One vector is turned by the same rotation once a step. Each row is the vector after some number of steps, and that number follows the row.
The counts run from 0 to 202.
[-0.20,-0.98,0.53,0.02,-2.12,0.81,-1.73,-0.67,-0.90,-2.04,1.13,0.26,3.13,-3.66,-0.86,3.15,0.93,-1.01,2.28,1.35,1.83,0.51,-0.16,1.61,-0.48,0.53,-1.76,-1.57,-2.45,0.64,-3.16,0.24,-0.81]  161
[0.93,3.90,-0.41,4.22,0.45,-2.58,0.13,-2.13,-0.21,1.97,0.33,0.04,0.47,-2.31,-0.09,1.50,0.33,-0.62,1.11,0.81,-0.29,3.05,-0.49,2.02,-0.03,2.24,-0.44,-0.78,-1.11,0.50,-1.44,0.61,0.99]  8
[1.16,2.21,-1.65,2.48,1.25,-1.81,-0.14,0.75,1.30,2.93,-1.22,0.92,0.29,-2.29,0.24,1.52,1.80,0.67,0.34,2.24,-0.58,0.25,0.56,1.67,-1.45,0.82,2.42,0.39,-2.15,-0.37,-4.20,-0.86,-0.33]  122
[-0.52,-0.63,0.78,0.73,-0.87,-0.32,-2.09,-2.15,-1.37,-1.43,-0.32,-0.39,1.23,-2.12,-0.61,4.37,1.08,-1.82,-0.80,1.25,2.02,1.19,-0.20,2.71,-0.13,-0.37,-0.28,-4.45,-1.69,0.45,-1.66,-2.22,0.35]  22
[2.21,-1.07,1.23,-3.13,2.67,0.31,0.23,-0.40,0.77,-0.08,1.55,1.95,3.14,0.11,-2.88,-0.36,2.92,-0.78,2.40,0.25,2.13,1.01,0.92,1.48,0.65,-0.92,1.78,1.05,-1.80,1.28,-0.88,-1.51,-1.62]  72
[-0.70,-2.12,1.15,-2.87,0.94,0.00,-1.85,-0.37,-0.27,-1.60,2.14,2.60,2.91,0.49,-1.43,1.54,1.63,-0.83,-0.35,1.23,3.22,1.26,2.28,0.34,-0.21,-2.00,1.19,-1.04,-1.52,0.54,-1.23,-1.66,-2.08]  191
[0.21,-0.15,0.68,1.00,0.93,0.16,-1.18,-0.54,-1.35,2.48,2.44,0.52,3.18,-0.07,0.95,0.32,2.84,1.80,3.03,1.91,0.63,2.02,-3.20,1.40,-1.40,-1.24,0.43,0.90,-3.58,0.30,-2.38,-0.36,-0.01]  0
[0.42,2.06,-0.10,0.85,1.10,-3.14,-0.27,-1.19,0.74,-1.27,0.14,2.28,0.52,-1.82,-1.83,0.78,-0.29,-3.20,-1.93,0.68,2.20,2.20,4.14,1.29,1.50,1.83,0.62,-2.28,0.92,1.17,0.04,-0.59,-0.95]  183
[1.00,-1.16,-1.61,-0.54,1.14,-2.34,-0.40,1.07,2.38,2.18,1.55,3.35,2.62,0.36,-0.54,-0.87,1.64,1.71,-0.56,1.69,1.62,2.84,1.10,0.69,-1.96,-0.61,3.11,0.91,-1.68,-0.20,-1.69,-0.41,-1.49]  87
[-1.55,-2.91,-0.53,1.54,0.65,-1.30,-0.75,-3.38,-0.52,-0.64,1.94,0.92,3.01,-0.80,-0.22,0.90,2.17,1.73,-2.02,0.38,0.80,3.03,1.31,-0.10,-2.88,-0.30,1.56,-1.99,-2.36,1.06,0.36,0.81,-1.08]  94
[-0.24,3.09,1.22,-0.82,1.28,-2.63,0.06,-1.87,1.10,-0.54,0.75,1.35,1.58,-1.74,-2.53,0.74,1.74,-0.92,0.82,0.17,0.53,-0.93,4.43,0.03,2.73,1.34,2.27,-0.78,-1.66,1.55,-1.07,0.28,-1.47]  65
[0.23,1.36,0.02,-1.65,-2.17,-2.90,-2.09,0.52,1.58,0.78,2.79,3.09,2.06,0.82,-1.67,0.72,-0.76,-0.01,1.07,1.58,3.80,3.17,0.55,1.99,0.63,-0.33,1.26,0.10,-0.78,-1.00,-1.65,-0.05,-0.62]  51
[2.30,1.53,-0.09,0.68,3.80,-1.26,1.57,-0.85,1.33,-0.19,-0.27,1.95,1.15,-2.47,-1.87,-0.26,1.84,-2.25,0.72,0.08,0.44,0.72,3.87,0.56,0.50,2.00,0.07,0.55,-0.58,2.23,-1.80,-0.22,-2.09]  75
[0.28,0.52,0.06,1.83,1.20,-0.07,-0.42,-0.77,-1.11,-1.62,0.61,0.67,2.32,-3.62,0.07,0.25,1.28,-3.32,1.50,2.16,1.80,2.26,0.35,1.52,0.70,1.73,-3.59,-1.44,-1.09,2.20,-1.89,0.82,-1.28]  38
[2.18,3.10,0.79,3.33,3.75,-0.48,0.60,-2.41,-0.78,1.54,-0.05,0.66,-0.34,-1.58,-1.19,2.43,1.05,-0.93,0.62,-0.38,-1.70,1.19,2.30,0.37,-0.90,1.25,1.26,-0.10,-1.49,0.87,-1.83,-1.32,-0.85]  111
[-0.55,-1.17,0.19,2.11,0.13,-1.13,-0.89,-2.78,-2.02,-0.03,0.85,-0.52,2.33,-1.12,1.04,0.14,2.62,-0.40,-0.10,1.72,1.99,2.78,-2.68,2.40,-0.72,-0.68,-0.68,-3.24,-2.66,1.09,0.14,-0.53,1.30]  135
[0.13,4.51,0.31,1.04,-0.33,-3.38,-1.19,-0.19,0.79,2.16,-0.07,1.15,-0.47,-0.84,-0.87,2.91,0.64,-1.21,-0.18,1.75,1.12,0.68,0.88,2.56,1.56,0.23,2.17,-1.89,-0.81,-0.63,-2.50,-2.21,1.15]  19
[-1.38,0.41,0.81,2.96,2.35,-1.52,-0.04,-4.65,-1.43,-0.19,1.74,0.50,1.56,-0.80,-0.20,1.50,1.85,1.05,-0.89,-0.43,-0.80,2.09,2.61,-0.54,-0.85,0.99,1.20,-2.18,-2.23,1.88,0.34,0.72,-0.56]  100
[1.39,2.97,0.01,-0.57,-0.20,-4.23,0.43,0.27,2.00,0.70,1.25,2.17,1.64,-0.59,-2.11,-1.45,1.43,-1.71,1.99,1.60,2.72,1.75,0.21,2.58,3.23,1.17,1.31,0.27,-0.64,0.27,-0.65,0.64,0.50]  174
[-0.31,4.25,0.96,2.74,1.69,-1.63,-1.01,-1.56,-1.76,0.83,0.57,0.97,-0.47,-1.18,0.19,2.66,-0.83,-3.21,-0.37,1.41,1.14,2.24,1.63,1.74,0.74,1.05,-1.13,-1.95,-0.08,0.37,-1.87,-1.61,-0.37]  147
[-1.62,2.14,0.85,-0.83,2.20,-1.90,-0.42,0.33,0.77,-0.02,1.54,2.59,1.54,-0.86,-0.87,0.76,1.39,-1.03,-0.36,1.82,0.78,-0.46,4.96,-0.60,0.82,0.49,1.49,0.07,-1.42,1.12,-2.67,-0.02,-3.07]  194
[-0.45,1.84,-0.07,1.61,-1.43,-0.79,-0.66,-0.59,-0.37,-1.50,0.30,0.63,2.08,-4.70,-0.48,2.90,0.57,-1.42,1.62,1.85,0.85,0.32,1.64,0.82,0.69,1.89,-1.80,-1.25,-1.97,1.11,-3.55,1.09,-0.69]  162
[2.66,-2.44,-1.01,0.76,2.73,0.36,0.77,-1.13,0.69,-1.55,0.12,1.78,2.68,-2.81,-1.55,0.24,1.18,-1.68,-0.35,-0.08,0.78,2.75,2.93,0.92,-2.17,1.41,-0.75,-0.61,-0.34,1.98,-1.22,-0.26,-2.08]  79
[0.81,-0.82,1.80,-3.28,1.18,-0.43,-0.81,-1.38,0.11,-0.97,2.02,1.60,3.24,0.67,-2.82,0.58,3.04,-0.29,2.33,0.08,2.40,0.10,1.30,0.77,1.19,-1.15,2.15,-0.01,-2.41,1.44,-0.39,-1.27,-1.10]  67
[0.94,0.96,-1.52,4.02,1.22,-0.73,0.00,-0.86,0.42,1.13,-1.49,0.02,0.44,-3.74,0.33,3.08,1.32,-0.48,-0.65,1.39,-1.53,0.78,1.14,1.42,-1.89,1.55,0.45,-1.22,-1.49,0.60,-3.62,-0.98,-0.49]  121
[-0.40,1.38,1.18,0.22,1.08,-1.92,-1.52,-1.06,-1.70,2.11,1.85,0.70,1.92,1.73,0.49,-0.32,2.15,-0.55,1.16,1.84,3.04,2.83,-3.42,2.73,0.38,-1.75,0.84,-1.49,-1.86,0.02,-0.03,-1.84,1.16]  139
[2.88,1.02,0.65,0.09,3.08,0.39,-0.99,-0.30,-0.22,2.88,0.83,1.03,0.97,1.18,-1.33,2.23,1.88,0.82,1.92,-0.09,0.18,1.40,-0.63,1.90,-1.79,-1.60,2.47,1.05,-2.18,-0.50,-2.53,-3.10,-0.58]  113
[-1.86,-0.13,-0.54,3.18,1.38,-2.60,0.17,-3.61,-0.19,-0.27,1.36,0.89,1.93,-1.93,-0.02,0.93,1.54,1.25,-2.17,0.43,-0.43,2.24,3.35,-0.49,-1.69,1.30,1.56,-1.87,-1.81,1.53,0.19,1.51,-0.89]  95
[-0.66,1.48,0.77,-1.91,-1.92,-3.22,-2.12,-0.16,1.59,0.53,2.40,2.56,1.81,0.78,-2.03,1.54,0.13,0.71,0.40,0.92,3.23,1.72,1.56,1.26,1.13,-0.55,2.96,0.18,-1.30,-0.57,-0.93,-0.29,-0.72]  56
[1.19,1.40,-0.18,4.20,0.09,-0.74,-0.42,-3.40,-1.47,0.22,1.18,-0.24,1.52,-2.53,-0.07,1.79,0.50,-0.49,1.17,0.23,0.09,3.86,-1.47,2.14,-1.24,1.72,-1.61,-1.55,-1.61,1.03,-1.03,0.83,1.20]  7
[-1.40,2.24,-0.26,2.44,1.87,-3.81,0.10,-2.25,0.65,1.62,1.67,2.00,1.31,-0.53,-0.12,-0.21,1.67,1.69,-1.36,1.03,-0.31,1.44,3.09,-0.65,-0.43,0.78,3.16,-0.48,-1.93,0.82,-0.42,1.35,-0.84]  96
